Rows swapped in pairs by one turn or mirror: which row each one swaps with:
tep: [ -0.4  -3.7 -12.3  -0.9 -15.1  32.9 -12.8 -19.5   0.0   2.0 -14.9 -16.8
  10.9   0.5 -12.5  -2.0 -12.0  -6.8 -37.2 -30.5 -14.2  17.7 -13.6  23.1
 -11.0   3.4   0.1 -11.2   3.8  10.1   5.0 -15.2   6.7 -10.3 -10.6  -0.3
   7.0  14.7   1.3 -11.9 -20.6  -1.9  -7.0   0.8 -20.8  34.7  -7.8 -19.8
  -3.6 -21.4  18.9   4.1]
gek: [ -7.4 -19.3  -2.1  10.4  26.7 -24.0 -23.0  -6.7  -9.2   8.6  -7.4   6.9
  -0.1  12.7  -0.1   2.8  16.6   3.6  18.9  13.7  -4.0   4.1 -12.9  -0.6
   7.3 -14.0 -14.8 -20.8  -3.0  -9.0 -14.7 -14.5  -7.5   6.3 -21.4  -8.1
  25.7   1.4  17.8  34.9   2.2 -24.7   1.7  -8.9  10.9   4.0   2.0  -9.8
 -20.2  18.5   0.9   3.1]
zuto: [-19.5 -16.8  -8.5  10.6   4.7 -15.8 -37.1   7.2  -3.2  15.8  -8.5   0.0
  -1.5  16.8  -7.5   6.0  17.2  20.3   1.6  -2.4  -3.8   7.3 -20.4   3.7
  11.9  -2.1  -5.7 -27.3 -11.4  -6.6 -21.7 -30.5   2.2   1.0 -44.3 -10.4
   7.5   4.2   9.9  13.2  -3.3 -25.6  -2.9   5.7  -4.6  14.2   2.5 -13.1
 -13.9  16.6  12.4   3.0]
tav: [ 10.2  -3.4 -10.8   3.2  -6.9  37.4   3.8 -29.3   2.1  -1.3 -14.3 -15.3
  11.7  -6.4  -9.6  -2.8 -21.6 -17.6 -37.4 -24.9 -18.7  24.8  -7.3  13.5
 -16.0   2.1   0.9  -2.0   5.7   8.4  10.9   1.6   4.4  -7.3   0.9   3.1
  15.9   7.7   3.0 -12.2 -17.5   6.6  -9.3  -6.7 -16.9  27.2  -9.9 -13.9
  -7.1 -22.3  12.0  -0.3]
fod: [  2.7 -12.3 -24.8  -3.1   2.4  32.1   9.5  -3.4  31.0   2.3 -19.7   6.8
  28.3 -11.8  -4.6  10.9   0.7 -13.6 -18.9  22.6   8.6  28.9  14.9  -2.4
  -8.3  -4.1  11.0  12.3  -2.0   8.5   4.0   2.7 -14.0  -9.7   9.2  -1.0
  39.8 -11.0   8.3  10.7   6.8  13.4   9.4   3.1  -8.4   8.2   4.6  -7.1
 -15.5  -6.7 -25.8  -9.8]
saka: [-20.1 -14.6  -5.0   9.9   3.3 -12.7 -41.5   5.5  -6.7  13.3  -7.9  -0.1
   1.5  16.2  -7.4   5.8  12.2  18.4  -0.8  -5.5  -9.1   4.4 -24.5   3.3
  13.0  -0.9  -7.3 -23.6 -10.3  -5.4 -18.0 -32.6   1.8  -1.8 -42.8  -9.3
   3.9   6.4  10.5  11.8  -6.1 -26.0  -2.7   7.7  -8.5  17.6  -0.3 -13.2
 -15.0  15.8  14.9   2.9]
fuf: [-17.8 -24.8 -10.2  22.7  20.3 -23.5 -15.7   2.5  -2.0  20.7   0.4  -1.0
   4.2   9.2   0.1   9.3  13.3  12.3  14.7  21.7   5.4   8.0  -4.9  -4.8
   1.9 -10.9  -1.9   2.7  -5.8  -4.1 -11.7  -5.0  -4.8  -3.0 -23.4  -5.4
  12.9 -16.3  11.1  21.6  13.3 -25.3  10.8 -10.2  14.4  -3.4   2.3 -13.0
 -27.1  23.3   1.8  -3.7]
bal: [ 18.5 -21.7 -35.1   5.4   4.5  18.8  20.0  -0.7  23.2  14.6   4.4   5.8
  14.2  -2.4  -9.1   6.9  14.3 -11.3 -10.4  32.9  10.0  19.8  13.7 -15.4
  -5.9  -4.8   7.3  10.6   1.9  -0.6   7.7  12.1 -10.9  -5.0  -0.2  11.5
  29.5 -16.8 -11.6  10.3  11.8   7.7  -7.2   4.4  -7.0  12.2   4.9 -10.8
  -1.1  -9.9  -8.8 -20.8]
tar: [ -2.4 -17.6  11.4  21.0  25.1 -16.0 -13.2   7.6  -5.4   6.2  -5.9  -3.7
   5.1   9.0 -11.4   4.8  -0.8   9.4   7.6  21.2   8.3   4.9 -14.3 -16.3
   4.5   3.1 -14.8 -16.9 -11.8  -5.0  -2.9   2.6 -10.6   8.2 -28.9  -6.1
  25.5  -8.0   1.1  26.7  -3.2 -26.9  18.8  -9.6  11.7  -7.6  -3.7  -3.1
 -16.6  17.1  -6.5  -4.7]
rotu: [ -7.4 -13.6  -0.8  13.0  34.2  -5.5 -10.0 -21.2 -16.0  -4.7 -14.3  -1.3
 -13.4  11.8 -16.3   0.7  -5.5  -6.0   0.7  -5.1 -11.6   0.9  -6.4 -17.0
  14.8 -20.9 -16.4 -25.4  -1.5  -7.9   0.8  -3.2  -8.7   7.9 -18.0  -0.8
  14.6  -4.0  19.3  43.2   1.9 -21.4   1.1 -17.1   8.2   6.6  -1.3  -2.9
 -26.2  12.6   0.9  -6.1]
lagi: [-11.9 -18.6  -6.8   5.7  37.8   0.7  -6.7  -3.6   1.2  -7.8 -23.3  18.9
  16.1  13.0  -6.4   9.2   9.6  -5.6   3.9  18.5   1.6  10.6   5.0 -18.1
  10.3 -16.9  -8.1 -13.2 -12.7  -2.9  -2.4  -7.7 -14.9   3.9 -10.1  -7.5
  25.0  -6.3  21.8  43.9   3.7 -13.8  10.0  -6.0   5.7   1.0  -0.1   3.1
 -31.4  11.0 -14.7   0.8]
lalok: [ 11.2  -1.5 -13.9   2.4 -11.3  40.8   4.8 -25.7   4.5  -0.7 -11.8 -19.0
  11.2  -9.4  -7.9   0.7 -18.6 -15.7 -35.3 -22.6 -16.4  23.9  -4.8  14.6
 -14.2   5.4  -0.2  -1.1   3.6   9.3  10.1   0.2   3.3  -9.4   3.3   1.6
  15.6   5.9  -0.1 -13.9 -15.1   9.2  -8.3  -5.0 -17.9  26.7  -7.3 -11.7
  -6.8 -25.4  10.6   0.4]
zemur: [ -0.8 -10.6  -3.8  15.7  27.7 -16.8  -4.3  -6.8   5.2   7.5  -1.1  -2.0
   4.8  -1.1  -9.9 -14.5  -5.9   2.1   2.6  12.8  16.8   5.9  -2.2 -12.2
   2.7 -13.2  -6.6 -10.4 -15.8 -13.4 -10.7  -0.2 -19.1   0.4 -23.2   6.2
  12.2   8.5  -2.1  33.7   1.1 -12.1  -0.4 -22.0  24.7 -13.1  25.8   3.7
 -17.6  16.1  -8.2  -9.1]
Ruv: [  4.4  -1.0  -3.3  21.0  41.4 -17.0  -2.3 -20.2 -16.0   8.7 -19.7  -2.5
 -11.3  12.1 -21.4   5.3   6.6  -0.1   3.4   5.5  -2.7   9.6 -15.5 -12.4
  10.7 -17.4 -11.6 -14.0  -1.7   1.4   0.5  10.9 -16.7  11.0 -11.6  -5.5
  21.5  -7.4  14.6  36.2  -2.4 -15.4  -3.6 -11.1  14.7   1.1 -12.0   1.3
 -22.0  11.6   2.9  -4.5]
lim: [-12.2 -10.4 -12.5   7.7 -13.5   4.4 -34.0   3.2  -4.7  10.3  -9.4  -6.5
   5.9  15.8  -6.5   3.0   7.7  17.4 -13.7 -19.9 -16.1  12.2 -24.1  15.7
   3.5   6.5  -5.9 -20.4  -9.6  -1.0 -12.8 -32.0  10.9  -3.9 -36.0 -10.7
   0.2  15.0  12.1  -3.2 -11.7 -16.6 -10.1  11.3 -18.3  26.6  -5.4 -16.4
 -10.0   5.2  21.4   6.8]
ras: [  3.9  -8.3 -30.0   2.2 -19.8  25.5   3.3  -5.7  33.3  23.5  -7.5 -11.9
   1.9 -22.6 -12.5  11.3  -1.7  -0.2 -23.0  11.5   7.5  28.2   8.9  10.2
  -5.0  -4.3  14.0   9.0   7.6   5.1  -3.5   2.4  -6.9 -13.5  -7.4   5.8
  35.6 -13.1   3.4  -3.7  15.1  13.2  -1.8   7.9 -10.4  16.6  11.9 -19.6
   2.6   0.5 -20.1 -20.0]
Bune: [ 19.1   4.4 -29.1  11.4  -3.7  11.9   9.2  -9.3  28.7  30.4 -13.7  -9.8
   2.2 -15.3 -16.5  14.2   9.3   2.5 -19.2  20.1  11.4  32.5  -2.1  11.4
  -9.3  -3.1  13.0  16.5   9.1  14.3   1.0  15.0 -13.0  -6.5  -0.2   1.3
  38.8 -14.8  -1.9  -1.7   5.6  12.7  -3.5  12.8   0.2   9.9  -0.5 -13.4
   1.5   1.4 -14.0 -16.7]
turit: [ -0.2  -4.6 -13.8   1.8 -17.9  28.4 -16.2 -11.1  -4.1   2.8 -12.0 -15.3
   8.7   7.6  -5.2   1.1  -7.6   0.5 -33.0 -31.0 -21.4  19.1 -20.7  20.9
  -8.5   8.7  -4.2  -9.9  -1.3   6.0  -0.3 -18.6  11.7  -8.7 -17.1  -5.6
   3.9  13.7   7.2 -12.4 -21.1  -2.8 -12.6   3.6 -23.6  29.4  -9.7 -16.6
  -6.7 -13.5  21.4   4.6]
kegim: [ 13.7  -5.2 -15.6   6.8   0.9  15.0  13.2 -11.9  24.6  10.6  -2.5 -11.3
  13.3 -20.7  -9.4 -13.5 -18.1  -7.6 -19.5  13.5  20.0  21.1   9.3   2.2
 -14.7  -3.7   7.0  10.1  -7.0  -1.4  -0.6  10.7 -16.9 -11.8  -2.4  13.1
  22.3   5.1 -11.4   4.6   0.7  11.8  -2.3 -19.2  15.4  -3.1  26.6  -1.8
  -2.9  -2.2 -16.7 -15.0]
gev: [  6.7  -2.0 -12.6   1.4 -16.4  39.2  -4.3 -22.1   7.2   2.2 -11.2 -15.2
  16.5  -8.4  -6.1   0.6 -18.3 -12.3 -38.5 -21.9 -17.3  22.1 -12.2  19.1
 -15.5   8.3   0.1  -0.5   5.7  10.4   7.0  -6.2   2.1 -12.4  -3.5   1.4
  12.0   7.7  -1.1 -15.8 -15.3   6.7  -8.9  -0.1 -21.1  27.2  -8.9 -14.3
  -3.5 -22.1  11.6  -2.7]
paz: [ 19.7  -9.9  -4.0   9.3  -4.6  27.7  13.2  -3.9  22.5   8.6  -5.0 -16.0
  16.5 -19.6 -11.4   6.4 -19.3  -8.2 -24.9  17.2   9.0  22.8   0.4   1.8
 -19.6  13.9  -0.9   9.5   2.0  10.0  12.9  20.5  -8.4  -5.8   2.2   6.0
  38.8 -11.4 -11.6  -8.6  -4.6   4.5  13.4  -6.0  -3.9   2.3  -4.7  -8.4
   2.7  -9.5 -15.2 -13.2]
zari: [-18.6 -11.6  -8.7   7.0  -6.8  -1.5 -39.2   3.8  -2.9  12.1 -13.0  -3.8
   6.0  14.4 -10.6   3.1  12.8  15.9 -10.7 -12.7  -5.5   9.2 -24.5  14.6
   7.4  -0.8  -3.2 -22.0  -6.5  -1.8 -16.3 -35.7   5.8  -6.5 -39.0  -8.4
   2.5  13.8   9.0   4.0 -10.7 -21.3  -6.2  12.5 -14.2  27.4   0.6 -18.6
  -9.8   7.0  20.2   8.2]
gisi: [-20.3 -16.5 -11.7  12.0   1.0 -16.0 -36.1   8.5   3.3  18.7  -6.9   0.6
   1.6  15.4  -7.5   7.8  19.9  20.9   1.2   3.1  -2.3   9.8 -19.8   4.6
  14.1  -3.8  -4.5 -18.7 -10.4  -6.5 -20.8 -31.5   2.4  -0.4 -42.0  -6.7
  10.2   4.2   8.1  11.0  -0.3 -22.1  -2.1   9.9  -8.4  16.6   5.2 -16.5
 -11.5  18.6  10.2   2.9]
gubif: [  9.4  -1.8 -14.0   0.4 -11.7  39.8   1.1 -22.7   7.0  -0.3 -12.4 -17.5
  11.8  -8.8  -9.9  -0.3 -17.2 -16.1 -37.3 -24.2 -14.7  24.8  -7.0  15.4
 -16.6   4.0   3.3  -2.3   4.7  10.2   9.6  -2.2   3.8  -9.2   1.3   1.9
  14.3   5.8   1.5 -14.1 -13.8   9.1  -8.4  -4.7 -19.7  25.0  -6.6 -14.5
  -3.4 -24.8  11.3  -1.9]
som: [  7.2 -26.4 -16.3  12.0  34.2  -0.9  10.4  -6.9  -6.4   0.0   2.0  13.1
   6.9  14.5 -12.9   1.2  11.4 -13.0   5.1  21.2   0.5   4.7   3.2 -30.4
   8.5 -15.4  -8.5 -10.0  -5.5  -9.9   6.2   8.0 -13.6   7.9  -9.3   9.3
  18.5 -12.9  -2.8  38.6   5.9 -11.0  -6.6  -9.4  -0.1   6.7  -1.1   1.2
 -18.8  -0.5   3.4 -13.3]
lan: [ 20.3  -9.1 -20.8  -2.0 -10.2  31.7   9.8 -22.4  20.7  11.1  -8.4  -8.2
  13.7 -22.0  -0.4   4.6  -8.5 -17.9 -18.6   6.3  -4.5  29.1   5.2  21.4
 -21.0  -1.2   1.2  12.0  12.7   8.6   2.3   7.8  -7.6 -11.7  12.7   4.8
  41.1  -3.8   3.1  -5.2   3.0  14.3  -3.1  -5.9  -5.1  18.8  -0.4 -20.3
   0.4 -18.0  -9.0  -8.7]
sil: [-19.5 -15.0 -11.2  13.2  -0.5 -16.4 -34.0   8.3  -2.2  14.7  -7.8  -2.1
   2.1  14.0  -6.1   6.8  19.7  20.2   3.7   0.2  -3.7   6.9 -20.2   4.8
  13.5  -3.3  -3.6 -20.9 -12.1  -7.7 -19.9 -29.7   0.6  -0.2 -44.7  -9.8
   6.9   4.8  10.0  12.4   0.1 -23.6  -1.6   8.6  -5.9  13.9   5.5 -12.6
 -15.9  18.2  13.1   3.2]
gifol: [  7.6 -13.4 -15.5  13.3   4.7  26.6  16.8 -23.8   9.1  11.0  -4.5 -18.3
  15.8 -13.6  -1.0   5.0 -18.3 -19.8 -21.3   3.0  -4.7  24.1   9.2   6.4
 -24.4  -2.3   8.4  21.5   9.3   9.7  13.0  20.0  -2.2 -13.9  13.1   5.5
  19.8 -15.2   2.7  -1.7   3.4   6.0   4.9 -20.5   3.0   5.6  -7.4 -11.3
 -14.6 -12.7   1.6  -7.2]

som swaps with bal
lan swaps with gek
rotu swaps with ras
tar swaps with paz
fod swaps with lagi

